(in the rows, 100 means zero)
One turn sends every row of this set to another row. A few are shown first. Where does it send the rows asked after them?
Tufi: 91; 80; 113; 84; 110; 87; 125; 93; 84; 125; 96; 86; 112; 103; 115; 112; 123; 113; 69; 114; 106; 93; 99; 91; 115; 85; 84; 97; 77; 89; 121; 84; 91; 116; 83; 110
kasas: 95; 104; 99; 69; 84; 83; 82; 95; 102; 101; 72; 119; 87; 115; 97; 90; 105; 88; 104; 98; 117; 124; 100; 93; 96; 92; 89; 101; 101; 114; 72; 102; 87; 83; 113; 98
Sova: 100; 107; 124; 75; 106; 89; 105; 101; 120; 115; 86; 130; 101; 95; 84; 85; 117; 119; 113; 98; 83; 132; 100; 92; 107; 102; 117; 93; 76; 112; 119; 105; 87; 117; 77; 119
Bepu: 122; 108; 126; 83; 116; 80; 101; 98; 93; 103; 103; 105; 89; 112; 101; 80; 110; 91; 90; 95; 104; 126; 87; 105; 110; 128; 107; 124; 98; 122; 107; 89; 95; 104; 65; 115
Pek: 109; 93; 90; 88; 140; 91; 130; 100; 97; 109; 112; 83; 91; 88; 95; 112; 105; 95; 68; 108; 93; 90; 90; 89; 116; 98; 89; 105; 85; 85; 105; 91; 98; 116; 94; 96
Bipi: 94; 101; 101; 67; 94; 91; 83; 87; 104; 101; 66; 118; 72; 105; 97; 90; 112; 101; 99; 99; 110; 119; 107; 79; 96; 89; 91; 101; 82; 99; 68; 106; 87; 88; 113; 91
laki: 106; 113; 86; 91; 108; 76; 90; 101; 119; 96; 87; 106; 79; 98; 95; 74; 110; 96; 101; 111; 105; 144; 82; 105; 94; 114; 106; 88; 97; 99; 128; 86; 93; 121; 74; 119
Minog: 92; 107; 92; 103; 113; 94; 111; 103; 102; 105; 116; 82; 102; 89; 108; 95; 121; 115; 63; 113; 92; 86; 124; 86; 107; 88; 87; 89; 90; 103; 112; 97; 89; 136; 93; 118
Monug: 96; 105; 89; 105; 113; 98; 113; 109; 101; 105; 120; 82; 100; 92; 110; 96; 121; 115; 63; 114; 93; 89; 124; 84; 106; 92; 87; 87; 92; 101; 114; 96; 91; 132; 91; 119
rade: 93; 88; 105; 89; 116; 96; 89; 119; 112; 112; 77; 113; 116; 102; 102; 87; 84; 105; 106; 98; 115; 124; 95; 89; 91; 140; 102; 93; 82; 114; 80; 127; 94; 91; 111; 113
fusu: 120; 85; 96; 90; 107; 97; 123; 88; 120; 99; 100; 98; 76; 91; 117; 101; 119; 133; 99; 111; 98; 97; 114; 87; 108; 98; 109; 77; 58; 92; 102; 122; 106; 114; 91; 90
bagoz: 100; 103; 110; 113; 106; 119; 98; 115; 96; 110; 84; 95; 82; 94; 101; 115; 113; 94; 89; 127; 118; 122; 111; 115; 111; 117; 129; 88; 104; 78; 93; 86; 78; 88; 103; 103
kal: 90; 93; 89; 88; 92; 85; 100; 94; 120; 121; 89; 87; 111; 113; 97; 90; 96; 84; 86; 113; 113; 113; 81; 101; 116; 102; 72; 95; 102; 122; 111; 94; 87; 116; 123; 130
nulim: 107; 91; 111; 80; 101; 93; 89; 111; 106; 117; 92; 96; 108; 101; 116; 82; 90; 108; 97; 94; 122; 115; 111; 67; 103; 142; 97; 107; 73; 109; 79; 126; 99; 89; 114; 108
fodi: 131; 96; 108; 82; 69; 87; 110; 86; 112; 109; 102; 79; 96; 98; 114; 89; 113; 108; 90; 117; 114; 92; 115; 70; 111; 95; 93; 108; 64; 95; 102; 109; 115; 96; 90; 95
mes: 82; 90; 108; 109; 97; 97; 80; 101; 108; 87; 92; 89; 72; 122; 123; 86; 125; 115; 97; 95; 135; 124; 95; 89; 92; 134; 88; 91; 80; 94; 96; 98; 85; 91; 98; 86
kop: 112; 90; 90; 95; 103; 102; 113; 81; 121; 97; 91; 98; 69; 90; 116; 96; 127; 131; 96; 108; 96; 99; 117; 80; 104; 90; 111; 80; 62; 89; 93; 114; 103; 104; 93; 87
fada: 89; 109; 124; 101; 86; 97; 103; 123; 88; 107; 109; 102; 126; 80; 87; 105; 111; 95; 90; 109; 118; 116; 104; 81; 103; 120; 122; 98; 99; 72; 104; 101; 91; 79; 95; 96
revat: 100; 105; 130; 85; 119; 104; 105; 100; 110; 113; 79; 128; 98; 97; 93; 88; 122; 111; 98; 79; 95; 132; 96; 85; 102; 103; 110; 105; 81; 120; 120; 98; 86; 110; 74; 127
zusuk: 111; 69; 87; 99; 88; 81; 120; 93; 118; 103; 94; 68; 83; 81; 118; 79; 109; 107; 89; 110; 111; 110; 97; 89; 95; 117; 97; 86; 63; 73; 104; 93; 94; 95; 98; 97
pazil: 88; 95; 94; 81; 85; 87; 100; 101; 116; 124; 84; 89; 114; 109; 97; 90; 90; 84; 94; 108; 117; 115; 79; 108; 112; 100; 80; 90; 99; 115; 111; 89; 81; 116; 125; 126
vilup: 95; 81; 101; 83; 110; 101; 88; 112; 111; 114; 88; 107; 118; 107; 107; 84; 86; 105; 110; 91; 120; 127; 102; 86; 97; 142; 98; 99; 81; 111; 82; 125; 97; 89; 114; 112
ditub: 93; 102; 86; 83; 114; 87; 89; 97; 115; 100; 98; 115; 82; 92; 97; 76; 111; 100; 86; 98; 106; 150; 92; 97; 102; 118; 100; 100; 104; 107; 119; 85; 87; 112; 74; 136
tur: 125; 111; 135; 92; 106; 75; 108; 98; 108; 109; 106; 102; 90; 113; 100; 86; 104; 96; 101; 109; 108; 130; 79; 104; 123; 127; 116; 111; 85; 119; 123; 100; 102; 106; 78; 113
Ker: 94; 88; 103; 101; 109; 104; 105; 96; 89; 131; 92; 84; 90; 99; 118; 120; 116; 102; 67; 131; 117; 115; 106; 100; 115; 103; 113; 102; 95; 75; 103; 71; 78; 94; 94; 118
Tifog: 96; 115; 114; 73; 98; 95; 94; 102; 102; 93; 128; 121; 94; 126; 93; 102; 113; 103; 99; 110; 115; 97; 105; 110; 118; 104; 82; 92; 107; 123; 110; 104; 94; 119; 99; 79
pafi: 80; 87; 100; 95; 138; 97; 108; 106; 99; 106; 85; 113; 115; 109; 101; 92; 107; 114; 108; 88; 101; 99; 73; 115; 94; 119; 104; 77; 84; 104; 106; 121; 96; 123; 102; 95
Tori: 109; 113; 99; 103; 97; 121; 95; 107; 107; 92; 89; 101; 86; 80; 89; 100; 121; 97; 111; 103; 115; 105; 106; 123; 115; 120; 131; 80; 100; 94; 96; 105; 90; 91; 112; 85
nugi: 93; 113; 121; 104; 97; 94; 106; 122; 83; 113; 126; 94; 109; 84; 98; 97; 120; 107; 67; 109; 101; 94; 131; 78; 98; 104; 112; 101; 98; 87; 104; 94; 85; 96; 88; 100
bez: 81; 98; 118; 107; 99; 103; 79; 107; 113; 82; 97; 109; 79; 130; 113; 97; 124; 108; 107; 84; 132; 120; 94; 102; 93; 128; 91; 94; 89; 107; 95; 110; 90; 92; 97; 87
puze: 90; 81; 114; 87; 107; 91; 125; 92; 86; 122; 96; 87; 110; 105; 114; 113; 125; 112; 70; 116; 100; 92; 97; 90; 111; 81; 86; 98; 78; 86; 119; 81; 88; 116; 82; 114
rur: 106; 93; 88; 87; 140; 93; 127; 98; 99; 107; 111; 77; 88; 89; 95; 112; 105; 95; 70; 106; 94; 91; 93; 89; 115; 101; 88; 102; 85; 87; 109; 88; 96; 120; 93; 91
Vitu: 79; 100; 123; 101; 97; 101; 76; 114; 109; 83; 100; 112; 81; 133; 109; 101; 117; 114; 105; 98; 127; 120; 97; 100; 95; 134; 93; 90; 92; 114; 96; 111; 91; 92; 87; 86
reg: 78; 79; 100; 96; 136; 93; 111; 107; 98; 107; 80; 112; 114; 109; 100; 90; 112; 111; 101; 89; 100; 97; 77; 108; 84; 115; 92; 75; 83; 105; 115; 120; 99; 122; 99; 100
zeru: 88; 104; 107; 74; 81; 84; 80; 96; 111; 99; 71; 117; 87; 114; 90; 98; 98; 85; 101; 108; 118; 128; 89; 89; 96; 97; 88; 102; 101; 113; 78; 97; 85; 86; 112; 103
Fol: 88; 125; 93; 90; 95; 112; 78; 115; 98; 114; 79; 99; 104; 94; 94; 121; 118; 101; 95; 113; 107; 105; 99; 89; 108; 101; 127; 101; 101; 72; 84; 114; 109; 99; 82; 116
masi: 95; 92; 107; 86; 81; 104; 101; 100; 100; 106; 89; 101; 124; 75; 94; 104; 113; 95; 114; 101; 130; 114; 82; 105; 109; 129; 124; 91; 91; 72; 114; 101; 98; 83; 106; 92
nuzit: 113; 70; 85; 95; 88; 74; 126; 86; 116; 102; 91; 72; 89; 81; 107; 77; 106; 108; 93; 117; 102; 110; 95; 93; 94; 102; 97; 84; 63; 77; 104; 97; 95; 106; 101; 101
Kab: 131; 100; 103; 88; 67; 84; 114; 87; 118; 101; 107; 71; 90; 105; 112; 94; 116; 109; 93; 118; 113; 95; 105; 75; 113; 91; 89; 100; 68; 99; 110; 104; 109; 107; 86; 91
lezap: 98; 117; 99; 82; 63; 109; 76; 96; 96; 110; 84; 98; 113; 92; 102; 100; 119; 103; 111; 113; 119; 100; 108; 109; 115; 107; 130; 90; 103; 96; 98; 111; 109; 98; 98; 116
dofo: 98; 105; 115; 69; 105; 90; 104; 99; 104; 97; 125; 120; 88; 128; 94; 108; 116; 103; 97; 107; 104; 92; 108; 106; 116; 110; 80; 92; 108; 125; 107; 103; 89; 116; 96; 79
nake: 93; 113; 84; 97; 132; 112; 97; 112; 101; 118; 89; 93; 96; 83; 90; 118; 117; 101; 74; 100; 100; 95; 92; 77; 101; 95; 111; 110; 86; 66; 97; 106; 104; 103; 82; 104

mes moves to Bipi
Ker moves to nake
dofo moves to kal
And these:
puze moves to Pek
kasas moves to vilup
bagoz moves to Fol
fodi moves to zusuk
lezap moves to masi
rade moves to Vitu
tur moves to laki
ditub moves to revat
rur moves to Minog
Kab moves to nuzit
pafi moves to Tifog

